[ 17  12 -32   0 -12] = Diru
[-26 -27 -15  19  -9] = Morir
[ 26 -13 -11  27 -56] = Maset
[-20   1  -7   1 -21] = zuto
[ 10 -13  51 -32   0] = teda
[-32 -26 -29   9 -13] = budan
[35  2 47 -2 36] = goki
[ 45  -6 -33 -56  29] = tili
Table of tags by key:
[1] -> j_855
[0] -> j_893
[-29] -> j_204
[29] -> j_243
[-13] -> j_747
[-14] -> j_933
[-56] -> j_820
[-12] -> j_285
join budan 4:  : j_747
succ: [17] : [12]
gone tili: [ 45  -6 -56 -33] : [29]
gone Morir: [ -9  19 -27 -26] : [-15]

[-11 -42  -1 -21   5   4   3   3  15  -6  -6 -29  -7  41  17   9 -14  24
   3   0   5] = goki
[  0  22  23  -7   7 -56  52  16   8 -23   1  16   2  27   9  17 -13   4
 -35   6 -20] = budan
[-13  13  -4 -31  13   9  19   6 -15  -8 -23 -19  13  -1  33  25  30   2
  13   5  -1] = Fodi
[ 19  46   8 -11  10   1 -15  -8   8   2 -23   1  16  29 -12 -14 -24 -16
  16  -1 -31] = Diru
present: [5 0] : no
key -> tag
[33] -> j_92
[-12] -> j_349
[22] -> j_652
[-35] -> j_649
[9] -> j_663
[8] -> j_881
join budan 14:  : j_663
which: [-29  -7] : goki
which: [  8   2 -23   1  16] : Diru
which: [  0  22  23  -7   7 -56  52  16   8 -23   1  16   2  27   9  17 -13   4
 -35   6 -20] : budan

[  5  -4 -48 -28   4 -38 -11]  budan
[ -7  -4 -18  16   4  12  -3]  Maset
[-10  -4  -9  29 -49  12  28]  zuto
gone budan: [-28 -38   5 -48 -11  -4] : [4]
succ: [-48] : [-28]
gone zuto: [ -4 -10 -49  12  29  -9] : [28]
gone Maset: [ -4  -3  16 -18  12  -7] : [4]
which: [-10  -4] : zuto

[ 16 -29  11  20  -8   6  33  22   5   7 -23  19 -15 -15  28 -10 -27 -18
  10  17  27 -13   3   5  -7  20   4 -34] : teda
[ -7   2  -3 -11   9  -6   1 -16   5 -11  10 -22 -10 -32  -9  -6 -11 -18
 -26 -10  -4 -19 -33  -3 -18   0 -18   5] : Vavun
[-13 -29  -3 -20 -19 -10  15 -22  -8 -16 -15  29  11 -15   4 -22 -18  13
 -16  -4 -20  -3  -9  28 -18  20 -13  29] : budan
[ -1   2  16 -11   9 -21   1  22  -8   3 -23  14 -26   5  28  -2 -11 -10
   6 -10  27  33 -22 -11  21 -21  13  21] : Fodi
[-42  33  -3  -7  31   6  12   5  -2  -7 -11  14   6   1  12 -18   7  -2
  -8 -26  -4  18   9  12  -2 -41  26  13] : sem
[ 10 -21  11 -11 -24  -6   4 -16  29  31  10   9  11   1  -1  17 -14  13
  -8  33   6  -8 -15  16  10  20   8   5] : goki
[ -7   2  -3 -11   9  -6   1 -16   5 -11  10 -22 -10 -32  -9  -6 -11  52
 -26 -10  -4 -19 -33  -3 -18   0 -18   5] : Diru
which: [ 16 -29  11  20  -8   6  33  22   5   7 -23  19 -15 -15  28 -10 -27 -18
  10  17  27 -13   3   5  -7  20   4 -34] : teda
which: [ -1   2  16 -11   9 -21   1  22  -8   3 -23  14 -26   5  28  -2 -11 -10
   6 -10  27  33 -22 -11  21 -21  13  21] : Fodi
which: [-42  33  -3  -7  31   6  12   5  -2  -7 -11  14   6   1  12 -18   7  -2
  -8 -26  -4  18   9  12  -2 -41  26  13] : sem
gone sem: [ -7  31  12  33  -2  -7  26 -41   9  12   7  18   5   6 -26   1  13  -8
 -18 -11   6  -4  -2  -2  12 -42  14] : [-3]
key -> tag
[5] -> j_478
[-13] -> j_990
[-17] -> j_588
[4] -> j_981
[-1] -> j_200
[-18] -> j_517
[-2] -> j_455
join budan 24:  : j_517

[ 48 -12  19  13 -44 -18 -14  13 -14  18  13 -15  20  50   9 -16] : sem
[  9 -23  24  23 -13 -25 -22  23 -23  23  23 -23  23  13 -15 -23] : Morir
[-20 -17  14  17  14 -16 -15  16 -18  13  16 -16  14 -17 -41 -13] : budan
[ 28 -20  24  20 -29 -24 -21  20 -21  22  20 -21  23  31  -1 -22] : Fodi
[-50  25 -32  38  37 -38  38 -40 -23 -37 -38  37  38 -54  -4  29] : tili
[ -6 -10   9  10   2  -9 -10   9  -9   9  10  -9   8  -5  -4 -10] : teda
[-10   9  -9   9  10  -9   8  -5  -1  44  46 -46  44  18 -15 -47] : Diru
[ 15 -36  37  36 -22 -38 -36  35 -35  35  36 -36  36  21 -11 -37] : zuto
[ 15 -38  39  38 -23 -40 -38  37 -37  37  38 -38  38  21 -11 -40] : goki
[ 15 -36  37  36 -22 -38 -36  35 -35  35  36  24 -22  17  42  22] : Vavun
which: [  9 -23  24  23 -13] : Morir
which: [ 38 -23 -40 -38  37 -37  37  38 -38  38] : goki
tags:
[-39] -> j_191
[38] -> j_532
[-14] -> j_961
[-37] -> j_516
[-36] -> j_814
[-15] -> j_352
[-38] -> j_468
join goki 6:  : j_468
which: [  9 -23  24  23 -13 -25 -22  23 -23  23  23 -23  23  13 -15 -23] : Morir
gone tili: [-32 -50  38  38 -40 -54 -38  37  29 -23  25  37  -4 -38  38] : [-37]
which: [-10   9  -9   9  10  -9   8  -5  -4] : teda
which: [ 38  37 -38  38 -40 -23 -37] : tili

